In the data rows, 128 means zero.
Each pair is two rows. How far apart are they, by a hidden measure? 0 means very close, and 40 very far. Two or three weighted sums of its numbers give each row a place; it is the straight-line distance between the places.
"147 210 162 117 209 157 76 185 92 119 127 85 130 220 117 99 160 117
 173 113 118"
"114 203 151 117 211 160 93 175 99 96 135 142 91 234 106 138 128 94
 164 107 132" -> 6
"119 158 223 113 125 178 131 162 126 135 181 115 138 137 246 114 107 94
 166 85 84"
"116 133 72 94 134 112 126 87 92 103 123 119 127 161 105 155 144 93
 119 107 70" -> 16
"109 157 154 106 162 99 119 141 95 101 170 108 243 138 171 134 131 108
 178 95 121"
"129 212 165 85 217 140 99 217 65 130 135 96 161 224 113 93 156 90
 181 136 126" -> 23
"186 81 101 205 109 114 125 107 161 194 70 142 95 114 85 189 108 177
 91 201 227"
"133 188 143 123 176 209 134 202 122 98 133 166 126 203 109 124 135 82
 139 147 99" -> 8
"115 116 92 121 96 109 95 139 128 95 155 88 203 95 133 100 124 114
 161 114 106"
"113 177 125 107 165 197 115 150 122 130 143 125 122 193 113 98 100 95
 166 126 115" -> 16
"142 163 117 97 126 210 110 127 103 136 125 140 95 151 111 104 139 111
 102 95 80"
"210 78 100 151 97 125 141 122 241 105 106 85 114 132 113 141 115 127
 126 161 151" -> 32
"125 97 79 125 117 112 101 84 95 128 105 193 84 106 120 136 130 135
 91 109 104"
"136 126 167 65 143 104 132 128 139 148 200 134 145 132 217 118 139 96
 162 123 113" -> 13
"121 185 128 128 189 145 113 188 135 121 84 119 141 165 39 89 120 122
 169 88 132"
"112 143 186 127 150 166 60 188 93 143 179 119 158 163 184 112 116 98
 171 94 94" -> 13
"74 97 94 75 110 117 133 134 144 133 81 156 127 148 117 96 128 73
 99 124 112"
"97 162 138 102 148 170 107 122 104 62 157 100 89 153 152 102 117 129
 136 84 117" -> 29
"136 127 224 72 170 153 136 163 140 126 200 112 134 117 209 134 128 112
 173 120 121"
"166 110 121 173 141 115 205 116 180 103 95 129 127 84 109 203 114 210
 106 157 173" -> 15
"116 152 166 113 139 196 118 179 136 133 196 91 172 143 181 135 107 102
 153 99 107"
"132 89 102 103 118 112 108 111 115 112 75 250 122 121 95 110 140 131
 77 108 105" -> 20
"139 177 138 93 167 189 125 162 137 144 104 101 119 210 82 107 106 95
 186 121 96"
"102 108 102 94 79 103 95 108 108 134 97 153 74 139 127 94 127 119
 75 123 127" -> 25
"109 108 81 109 98 127 125 88 98 141 89 97 131 105 84 114 136 126
 109 112 80"
"78 142 210 135 140 203 121 160 119 106 235 78 143 156 193 91 125 98
 160 118 105" -> 26
"115 136 239 146 176 155 119 158 92 113 193 130 195 179 189 136 151 107
 148 111 111"
"133 87 105 204 105 101 205 82 127 88 123 128 118 101 102 169 148 230
 70 147 188" -> 10
"108 165 116 112 208 165 130 216 92 88 121 110 100 193 86 134 136 103
 161 98 109"
"90 127 95 74 103 74 118 97 120 126 109 233 122 113 108 104 165 123
 83 114 91" -> 18
"137 140 129 81 168 147 82 155 101 134 163 109 193 155 163 75 104 118
 214 96 104"
"116 181 153 85 185 147 127 183 97 124 198 96 225 163 140 110 120 122
 210 114 84" -> 6
"94 97 122 106 115 101 116 84 78 149 106 189 110 93 100 110 109 113
 65 127 79"
"86 127 100 80 130 188 92 123 118 112 90 119 79 139 107 96 105 131
 121 109 109" -> 26
"202 95 80 182 66 115 233 100 199 126 104 116 72 119 125 196 103 226
 111 169 164"
"174 106 79 132 122 114 90 102 216 159 59 84 111 107 144 124 120 140
 115 153 153" -> 16
"141 82 101 195 106 126 115 115 222 168 93 121 105 85 114 167 121 128
 73 180 181"
"173 87 56 165 93 94 187 95 214 133 80 105 145 93 118 170 115 187
 98 186 161" -> 7
"141 88 97 108 115 231 99 111 114 105 141 91 110 148 99 103 122 99
 93 142 87"
"189 92 108 173 123 92 208 114 212 145 98 122 104 96 123 198 123 203
 93 206 184" -> 11
"196 110 108 213 97 101 172 101 177 144 103 87 99 90 125 162 122 210
 110 230 205"
"166 109 135 186 130 112 114 91 181 236 105 122 111 108 110 103 88 106
 119 165 175" -> 11
"100 75 98 109 93 100 66 113 130 169 129 146 144 95 146 112 108 119
 83 133 92"
"190 103 81 246 105 129 127 69 155 218 90 119 143 77 130 160 139 106
 73 210 203" -> 25
"112 225 138 90 217 168 100 187 115 120 111 144 115 193 83 113 108 112
 175 108 81"
"175 74 92 176 113 99 215 72 181 112 99 86 105 77 125 201 94 203
 96 171 163" -> 22
"112 148 192 112 164 166 130 170 136 113 189 93 174 154 192 141 104 110
 158 113 95"
"91 93 103 128 125 111 109 96 120 130 115 129 148 131 110 114 99 96
 148 137 76" -> 16
"121 125 107 136 76 87 121 101 146 123 84 191 110 103 114 119 144 80
 73 122 81"
"103 181 130 130 213 121 110 213 92 128 152 124 162 188 70 118 139 129
 181 96 128" -> 25
"125 167 207 120 170 131 124 166 116 158 209 114 153 153 168 113 114 115
 174 118 153"
"109 76 114 140 115 82 206 90 138 126 96 132 117 83 112 190 134 202
 73 167 160" -> 17
"102 144 174 102 155 148 108 165 90 123 182 117 170 150 179 115 146 111
 179 118 96"
"137 86 118 97 128 101 89 92 100 130 132 155 184 110 115 96 118 86
 141 144 90" -> 6
"96 152 200 136 177 163 119 172 124 135 188 115 162 124 206 109 107 105
 155 97 102"
"109 151 207 108 148 154 77 150 139 130 224 125 134 142 213 88 104 134
 204 85 116" -> 16
"169 107 101 181 107 99 248 111 147 130 107 98 94 50 100 186 116 218
 97 218 188"
"158 110 91 147 98 104 154 99 207 165 109 139 87 119 99 143 127 146
 88 140 168" -> 10
"174 81 114 166 73 109 83 124 173 158 112 90 104 110 137 155 139 107
 100 96 146"
"84 131 158 88 135 189 112 156 107 116 163 122 170 140 173 113 127 128
 153 112 118" -> 6
"108 99 115 121 108 68 132 106 103 130 70 196 83 111 69 109 102 130
 106 131 85"
"133 219 156 125 218 142 95 203 125 133 105 129 109 208 92 108 122 140
 154 121 135" -> 28
"152 217 142 89 163 182 122 178 131 97 102 110 109 199 106 100 96 137
 156 106 95"
"132 101 109 121 86 117 228 122 213 145 96 86 90 109 95 190 111 198
 111 176 152" -> 10
"231 113 85 176 77 101 114 64 129 118 105 130 116 116 135 124 135 78
 99 134 161"
"124 104 90 77 133 125 88 78 123 120 103 223 116 142 105 84 130 115
 104 142 138" -> 16
"216 103 114 189 106 107 130 86 171 100 90 142 97 102 112 176 119 113
 105 184 173"
"135 112 60 96 100 142 147 130 88 109 114 181 92 105 87 94 123 100
 97 123 99" -> 19
"131 226 150 105 208 153 105 179 140 131 160 122 185 180 135 128 134 94
 214 149 115"
"189 94 98 226 123 80 196 117 175 124 102 114 81 99 122 207 140 201
 104 255 238" -> 16
"116 110 105 159 97 125 220 93 187 111 77 104 97 99 122 218 114 249
 76 202 183"
"108 107 91 117 100 95 104 128 111 98 81 232 63 109 108 103 125 111
 112 68 107" -> 25
"108 149 218 93 176 168 99 219 94 64 227 104 118 189 180 100 124 93
 183 94 114"
"108 98 160 131 108 101 66 141 159 141 156 72 185 137 153 131 140 112
 155 110 122" -> 10
"136 218 154 137 226 135 102 196 93 118 112 121 96 228 107 96 147 93
 163 118 121"
"109 188 186 118 176 171 92 153 84 121 184 115 206 158 156 125 108 98
 215 102 111" -> 10
"102 97 92 102 98 99 145 114 73 124 97 143 105 110 102 105 128 130
 72 110 130"
"88 170 186 101 193 139 114 229 108 118 172 147 200 169 163 133 132 126
 212 99 115" -> 30
"128 109 89 124 79 81 136 95 130 139 128 107 214 114 134 110 137 125
 150 93 110"
"97 74 158 108 62 94 94 94 98 119 127 98 211 98 155 121 113 96
 140 112 111" -> 2
"131 174 224 112 166 169 96 199 140 110 164 106 98 174 186 121 122 108
 172 148 136"
"119 122 198 120 123 91 91 165 107 135 204 79 98 108 226 143 107 129
 152 97 132" -> 22
"129 132 94 118 85 252 117 134 110 88 101 131 98 122 113 105 146 106
 90 123 98"
"82 83 131 131 96 115 115 122 105 196 147 111 134 98 191 110 117 122
 89 106 124" -> 27
"110 116 161 89 113 134 126 145 109 139 255 144 153 119 204 130 112 121
 178 109 95"
"184 111 114 206 114 148 164 104 171 101 102 108 107 139 85 203 108 202
 90 205 238" -> 11
"110 153 195 119 132 192 58 169 91 132 173 113 94 142 172 150 151 106
 146 135 115"
"113 122 103 140 104 101 112 149 161 253 112 126 98 90 176 115 126 128
 93 107 134" -> 16
"211 96 115 181 133 88 91 109 93 154 97 125 82 52 108 106 126 135
 104 170 170"
"111 207 126 136 178 185 106 173 90 161 141 114 73 201 112 103 139 110
 180 81 110" -> 7
"140 80 94 215 102 135 242 95 134 120 117 140 116 129 116 189 110 220
 89 189 163"
"127 91 132 215 109 120 208 143 147 115 90 95 85 120 110 188 133 177
 68 216 204" -> 15
"89 111 105 105 96 150 129 116 157 96 147 58 122 105 159 109 134 113
 99 143 118"
"102 109 97 106 101 99 111 123 116 138 149 93 216 106 159 110 114 99
 138 111 87" -> 16
"170 122 68 228 117 111 144 91 183 195 78 139 110 110 130 180 125 153
 92 219 255"
"130 107 123 69 132 105 112 120 98 133 111 213 93 110 115 106 145 121
 92 100 123" -> 4
"104 105 130 112 68 102 78 109 123 105 154 126 189 86 141 81 95 134
 176 120 117"
"110 92 120 152 71 116 103 99 87 140 127 151 106 71 82 110 130 113
 94 100 119" -> 23
"103 235 140 108 204 129 108 185 113 131 114 90 115 204 87 84 108 115
 189 126 124"
"94 89 107 116 100 107 104 109 96 163 119 216 114 99 115 112 131 150
 97 112 117" -> 24
"131 138 145 83 109 93 109 117 106 98 151 109 192 95 142 88 107 100
 197 84 109"
"167 75 100 156 123 128 173 110 190 162 104 116 107 128 79 191 125 221
 97 182 178" -> 18
"131 178 68 145 150 144 78 169 81 108 86 135 135 196 104 121 123 133
 144 108 105"
"171 82 96 210 84 106 227 106 183 132 73 87 106 107 97 206 125 194
 112 178 189" -> 7
"144 107 92 161 98 105 239 74 212 138 107 112 117 79 101 186 146 222
 73 187 172"
"115 121 95 133 109 85 121 94 88 124 98 131 107 72 110 135 123 119
 94 117 86" -> 24
"115 79 116 103 117 116 108 112 108 105 117 110 162 103 84 122 110 125
 138 95 126"
"120 95 148 111 123 130 96 80 125 126 88 210 85 93 126 83 129 123
 80 136 93" -> 7
"87 197 88 117 197 136 117 200 136 108 78 101 158 211 143 71 124 111
 167 101 114"
"177 112 94 211 76 92 217 98 199 152 74 121 101 93 122 223 109 228
 106 185 171" -> 14
"132 139 195 118 163 100 91 136 97 146 191 112 164 128 220 117 127 88
 108 107 118"
"120 93 87 109 82 86 122 92 102 138 124 229 120 94 91 142 140 105
 113 115 107" -> 10
"93 162 237 113 162 115 129 214 124 135 180 149 139 171 172 86 104 131
 186 103 101"
"121 100 99 115 118 113 112 84 123 120 96 255 107 76 84 126 123 98
 60 130 96" -> 21
"132 115 108 96 92 151 104 89 93 155 91 229 84 104 119 84 134 127
 71 68 96"
"106 149 133 96 128 104 112 99 105 133 162 113 170 96 173 93 92 110
 149 108 147" -> 22
"129 164 152 97 133 184 133 119 122 107 178 128 113 133 162 142 116 102
 106 129 105"
"88 109 96 100 72 107 105 118 120 114 94 215 108 89 88 78 124 132
 104 111 123" -> 11
"144 96 101 140 106 92 237 95 141 114 116 144 100 134 97 197 138 210
 103 168 170"
"137 174 131 98 129 213 111 139 125 137 162 82 98 136 141 87 114 117
 113 84 69" -> 20
"129 192 161 121 189 179 115 196 105 140 172 127 143 230 108 114 101 96
 189 116 80"
"111 121 104 130 86 107 108 89 81 135 113 204 128 99 114 124 130 109
 120 157 111" -> 30
"134 157 186 119 147 137 109 186 76 122 200 70 130 140 230 168 129 140
 147 134 100"
"131 96 104 165 102 104 236 103 179 92 80 131 93 89 113 216 135 210
 76 184 149" -> 6
"158 90 115 146 106 112 138 111 186 157 102 94 91 98 165 130 113 89
 67 123 144"
"90 149 165 111 111 150 67 164 109 117 191 129 173 159 153 109 151 106
 145 108 105" -> 9
"179 101 73 184 65 122 99 116 141 186 112 128 94 125 98 116 149 116
 83 178 196"
"99 94 113 140 103 120 105 110 112 112 139 131 209 89 135 106 91 121
 163 146 123" -> 34
"101 101 113 112 98 121 88 92 131 95 184 114 224 116 127 84 139 76
 158 86 127"
"162 100 95 180 99 96 246 123 169 174 118 136 80 128 93 212 124 224
 88 186 170" -> 4
"95 96 92 54 113 145 112 123 115 100 136 255 111 92 61 101 117 113
 133 136 93"
"114 87 137 126 104 103 110 95 63 117 137 225 128 89 102 134 95 90
 102 101 102" -> 27
"121 125 208 124 161 133 92 115 112 91 176 111 152 160 190 115 127 125
 188 106 119"
"161 97 88 172 117 97 85 96 154 216 84 118 100 95 87 145 111 121
 101 113 126" -> 17
"134 147 95 99 131 94 129 132 109 113 146 135 215 93 121 103 152 119
 160 97 98"
"116 157 207 116 167 146 81 196 97 134 181 120 143 185 155 86 140 110
 146 103 114" -> 10
"96 194 192 121 170 117 123 176 112 130 160 66 147 130 176 97 131 119
 171 99 123"
"107 126 75 106 115 136 106 82 93 136 111 231 73 103 78 114 144 95
 100 132 141" -> 22
"133 149 77 100 119 194 87 129 88 105 109 140 118 182 94 141 110 120
 130 101 87"
"121 97 102 174 113 96 213 99 102 131 95 115 126 93 103 181 118 242
 90 161 180" -> 20
"149 138 205 92 121 151 106 212 82 126 208 132 151 164 179 117 98 109
 156 112 109"
"129 162 179 100 170 208 126 148 131 138 180 129 96 150 168 154 172 114
 128 102 112" -> 13
"178 61 123 222 92 85 197 102 176 92 93 96 140 86 107 200 151 214
 100 214 214"
"136 105 82 164 107 128 224 91 181 121 108 114 116 84 86 197 122 225
 86 205 183" -> 10
"141 98 82 170 102 106 235 90 154 114 83 131 114 81 86 240 122 239
 93 177 155"
"118 111 104 120 104 105 98 104 125 103 90 198 103 90 85 109 84 94
 107 113 100" -> 8
"118 233 153 147 219 120 113 178 128 117 115 128 121 188 83 110 114 126
 177 102 109"
"107 170 197 108 168 182 128 218 86 133 184 108 103 162 174 82 146 135
 182 74 106" -> 20
"101 112 93 113 101 103 124 67 98 118 95 208 64 82 98 113 113 111
 75 90 98"
"127 98 122 114 114 118 134 143 139 105 112 255 85 132 107 117 111 98
 69 93 120" -> 10
"111 106 148 81 96 90 99 113 121 176 193 105 97 75 218 142 101 112
 88 106 130"
"96 186 199 93 171 145 87 156 93 155 176 96 134 150 189 116 163 84
 184 100 94" -> 9
"126 204 118 83 192 173 115 195 116 93 137 74 107 203 97 113 130 96
 203 145 112"
"106 149 148 102 148 127 111 159 141 127 160 92 197 169 189 83 159 129
 216 139 110" -> 14
"153 135 232 99 154 154 113 206 102 109 180 86 104 153 151 146 159 129
 162 103 134"
"103 106 120 101 130 113 113 80 106 131 147 104 195 74 96 108 126 112
 149 155 96" -> 18
"124 135 132 110 150 188 91 183 108 126 162 73 182 139 141 118 109 151
 156 93 105"
"143 157 87 102 124 240 102 139 95 112 98 96 71 192 74 93 150 111
 132 126 107" -> 29
"127 142 206 107 159 131 106 195 94 121 173 81 118 160 162 96 97 108
 162 109 112"
"108 104 120 125 115 110 131 89 104 104 89 99 81 88 118 120 126 133
 109 118 92" -> 14
"105 134 218 120 171 151 126 151 124 116 181 104 112 184 205 92 132 77
 191 98 115"
"133 99 142 129 116 122 119 162 106 125 165 125 168 117 180 117 129 113
 158 138 125" -> 7
"112 208 173 116 194 177 104 149 141 117 115 99 119 177 122 114 130 119
 158 138 143"
"129 120 185 113 137 176 111 174 126 111 181 118 101 164 175 98 123 119
 173 113 111" -> 11
"120 154 186 97 161 121 108 153 110 104 182 75 132 138 189 115 135 100
 169 95 108"
"116 150 191 123 163 154 88 144 141 113 213 75 141 117 193 112 143 135
 171 125 91" -> 21
"205 98 132 205 108 107 83 82 221 214 75 103 110 113 125 139 144 101
 142 184 203"
"147 150 217 112 156 132 115 198 111 140 185 126 170 154 200 124 116 117
 183 129 121" -> 14
"159 113 80 121 89 95 157 88 181 178 56 88 112 146 98 174 103 142
 123 166 121"
"114 186 153 91 159 241 94 160 110 121 129 104 69 159 106 115 105 128
 111 90 83" -> 20
"107 152 105 127 110 205 123 109 109 115 151 85 86 168 106 106 138 111
 126 93 128"
"185 96 102 219 101 102 224 85 190 146 86 112 63 95 109 220 116 204
 62 214 223" -> 13
"157 97 114 185 108 111 227 113 207 104 68 96 103 70 90 255 138 207
 115 184 177"
"142 153 107 102 110 128 83 146 131 93 126 138 90 104 125 90 135 129
 116 111 112" -> 12
"127 105 94 119 99 151 116 105 135 126 109 121 112 120 86 98 140 125
 108 119 104"
"95 153 192 85 162 142 123 197 106 150 183 109 142 151 143 107 165 105
 162 102 95" -> 4
"91 167 157 135 139 157 133 118 146 129 171 106 108 145 144 126 137 107
 133 107 68"
"110 138 207 129 143 101 103 176 148 147 188 156 130 178 204 135 139 140
 136 113 110" -> 2
"127 247 175 117 215 179 95 187 107 120 120 116 108 232 93 125 124 105
 185 116 122"
"195 100 89 196 118 85 210 75 243 143 82 97 112 102 98 216 120 187
 94 182 205" -> 16
"76 104 180 97 123 108 107 134 95 187 173 114 148 89 247 113 152 113
 139 88 112"
"103 179 157 130 155 221 95 171 87 103 192 132 146 186 144 112 88 94
 196 86 88" -> 33
"96 216 146 138 197 148 94 160 113 117 127 94 110 250 97 127 125 85
 187 97 91"
"116 98 68 71 102 136 121 95 98 115 94 104 93 101 131 131 126 133
 83 97 115" -> 24
"107 112 137 115 99 74 97 116 73 127 85 152 99 80 121 116 141 112
 109 141 104"
"206 109 105 181 103 118 211 116 210 135 78 103 109 104 87 206 168 218
 84 223 221" -> 30
"132 103 100 98 106 109 113 114 136 120 127 105 203 160 121 129 124 80
 116 138 81"
"163 91 112 152 77 113 231 128 201 130 87 104 77 136 114 190 113 238
 76 169 174" -> 17
"116 188 141 117 160 134 64 153 114 107 187 125 233 188 164 123 148 108
 194 126 107"
"89 124 150 111 91 221 129 112 81 110 145 109 118 141 134 103 105 109
 150 113 91" -> 13
"114 141 187 118 160 147 115 193 87 129 203 129 147 146 165 93 105 103
 169 108 122"
"126 209 144 90 214 200 95 146 122 124 118 92 117 208 105 113 108 125
 159 104 107" -> 16
"108 195 150 136 237 159 133 209 100 125 151 120 123 191 113 106 109 123
 187 96 76"
"206 108 105 214 98 75 188 103 149 143 81 129 103 81 111 190 121 185
 57 221 201" -> 23
"249 132 105 247 115 145 143 126 144 126 103 120 110 100 116 188 154 140
 86 228 234"
"146 91 95 92 53 103 114 82 112 127 79 248 101 75 90 95 119 83
 105 107 95" -> 14
"82 196 120 118 203 116 101 168 117 120 138 102 162 195 106 119 134 108
 174 107 92"
"120 107 113 109 79 98 123 114 87 135 91 133 106 125 99 146 139 126
 99 95 131" -> 33
"100 111 126 109 92 90 126 102 117 121 109 205 74 141 97 99 152 144
 97 133 109"
"230 86 120 218 89 113 144 105 140 91 81 112 88 80 120 137 136 115
 98 191 205" -> 10
"131 101 74 176 129 120 213 110 168 114 82 87 121 113 117 209 142 227
 86 164 209"
"197 131 73 183 133 118 200 101 175 107 111 103 97 102 88 213 126 246
 82 213 178" -> 22
"88 206 148 124 186 166 119 218 132 109 147 111 130 210 128 80 103 97
 151 104 94"
"89 98 99 142 129 109 105 110 130 103 88 138 127 107 111 125 112 93
 121 106 108" -> 18
"118 89 75 137 89 108 101 57 129 118 91 219 129 118 111 98 130 127
 112 94 132"
"122 94 96 90 101 120 93 98 98 83 103 186 97 90 94 105 121 110
 88 98 115" -> 8
"55 70 110 111 116 101 116 102 112 139 103 146 123 127 119 72 163 131
 89 122 126"
"110 147 96 81 66 104 96 136 115 128 139 113 216 143 142 115 128 113
 135 116 145" -> 15
"106 155 91 114 161 124 133 154 116 116 93 106 145 160 107 75 143 90
 139 99 103"
"98 168 207 124 143 136 102 175 106 115 214 107 116 146 174 110 105 117
 187 110 85" -> 33
"176 113 102 177 90 155 116 102 228 135 98 87 134 108 85 160 128 132
 72 174 168"
"90 107 134 108 91 75 124 82 115 145 152 104 211 121 124 84 133 120
 179 120 112" -> 30
"131 195 148 66 224 186 119 184 100 120 121 128 161 169 93 107 141 117
 203 104 116"
"180 103 59 159 95 137 110 100 151 246 118 126 120 105 171 151 112 120
 115 145 154" -> 23
"100 100 142 114 97 102 85 125 120 91 195 121 220 89 177 93 87 103
 175 91 117"
"155 114 99 152 138 102 111 120 102 157 98 140 106 92 103 109 147 102
 72 110 136" -> 34
"98 83 101 110 107 127 123 93 107 125 129 130 193 108 144 97 139 82
 147 97 128"
"83 219 121 104 223 167 110 200 99 121 122 108 99 193 108 124 124 117
 171 103 88" -> 28
"111 79 93 74 119 118 101 95 97 118 105 177 132 72 122 74 138 102
 76 111 123"
"114 91 84 127 71 129 112 65 127 210 91 106 114 97 74 106 130 111
 83 89 107" -> 4
"196 95 96 154 84 133 184 104 210 99 57 78 93 95 111 203 109 189
 88 200 188"
"137 140 82 99 139 120 104 118 111 81 107 130 138 161 86 107 147 113
 138 89 108" -> 18
"112 144 242 76 149 137 133 161 88 118 151 138 135 158 178 124 168 106
 195 118 100"
"106 240 166 115 207 136 108 172 117 111 135 75 114 176 128 84 139 128
 202 111 107" -> 25
"191 101 124 211 113 102 187 106 164 118 85 80 123 94 116 226 114 228
 96 195 209"
"106 155 184 87 207 126 109 159 85 112 193 118 142 148 228 128 152 102
 179 137 96" -> 11
"119 99 103 87 97 62 131 98 117 128 88 159 104 93 95 134 118 131
 86 80 108"
"223 109 99 211 104 99 162 74 202 159 101 98 127 121 83 167 136 158
 78 215 239" -> 18
"107 98 114 103 87 121 124 104 122 125 104 231 106 104 104 94 111 98
 76 121 156"
"152 207 148 98 216 148 89 176 126 108 96 92 146 219 119 133 152 105
 187 96 133" -> 17
"125 240 128 87 218 114 88 153 93 116 129 127 96 216 117 104 112 92
 185 107 120"
"120 225 154 105 230 183 100 199 84 122 109 67 123 218 86 98 139 113
 176 85 94" -> 4
"102 175 143 109 209 172 104 180 111 132 135 103 116 218 108 112 135 118
 181 93 78"
"68 147 215 107 169 173 123 144 110 139 222 107 137 108 182 113 140 131
 171 86 135" -> 2
"116 118 144 125 102 122 113 68 127 104 138 139 211 101 163 115 108 114
 139 139 94"
"108 172 199 99 178 146 69 165 118 131 195 86 182 146 213 99 163 130
 179 96 129" -> 17
"111 117 102 104 136 105 65 135 96 148 149 83 222 92 158 122 127 122
 176 117 114"
"106 185 148 104 228 105 84 192 103 118 100 118 101 202 92 90 100 127
 174 85 123" -> 16
"90 89 107 85 84 102 117 127 102 133 69 184 106 105 96 119 164 99
 86 95 79"
"78 114 97 106 90 101 130 93 110 122 119 229 107 118 106 99 120 117
 86 95 88" -> 21
"153 101 108 189 115 96 245 106 172 135 101 88 136 99 101 217 110 200
 76 184 201"
"152 96 138 154 96 83 220 103 200 95 82 138 101 116 113 194 102 202
 101 167 208" -> 10
"98 78 88 94 126 102 104 112 115 117 75 255 91 135 94 128 140 112
 90 130 141"
"99 109 95 83 157 116 120 148 141 122 109 113 195 147 104 110 117 119
 141 122 148" -> 16
"130 104 74 187 99 101 211 129 177 112 104 97 123 95 116 221 125 216
 88 222 198"
"147 128 120 121 133 216 100 146 106 112 99 115 107 134 74 128 141 133
 119 143 110" -> 22
"104 141 158 67 130 144 89 138 112 90 177 109 211 117 145 147 147 103
 169 108 105"
"111 116 120 138 116 128 118 96 136 138 135 163 247 95 171 125 142 107
 162 111 106" -> 16
"127 155 162 118 167 103 114 155 111 108 142 119 103 128 112 110 85 106
 131 89 118"
"112 101 97 95 111 122 109 92 98 108 99 255 112 99 122 146 144 96
 89 106 115" -> 34
"146 118 88 199 94 103 220 126 176 130 103 130 96 133 95 209 131 207
 90 191 221"
"111 90 120 121 81 74 124 122 106 126 103 236 89 85 99 111 139 124
 81 125 100" -> 15
"71 91 93 122 91 212 109 116 106 113 118 116 136 84 108 144 127 85
 85 85 95"
"128 99 124 116 97 102 107 115 108 129 73 193 111 100 85 62 111 83
 98 123 97" -> 3
"106 197 133 110 210 144 114 191 111 113 141 133 134 238 112 115 129 51
 191 115 144"
"158 107 113 155 106 106 193 78 198 133 88 118 101 94 105 193 132 183
 91 170 180" -> 12
"143 151 109 102 111 202 74 79 119 114 133 135 78 141 104 106 101 103
 100 92 119"
"113 109 147 103 122 193 111 136 110 134 167 109 155 145 150 128 115 118
 153 142 105" -> 9
"119 171 84 103 168 225 114 155 141 124 101 95 114 183 74 116 122 136
 143 99 105"
"141 151 212 120 141 79 108 187 121 124 193 127 134 118 186 120 131 97
 166 107 113" -> 19
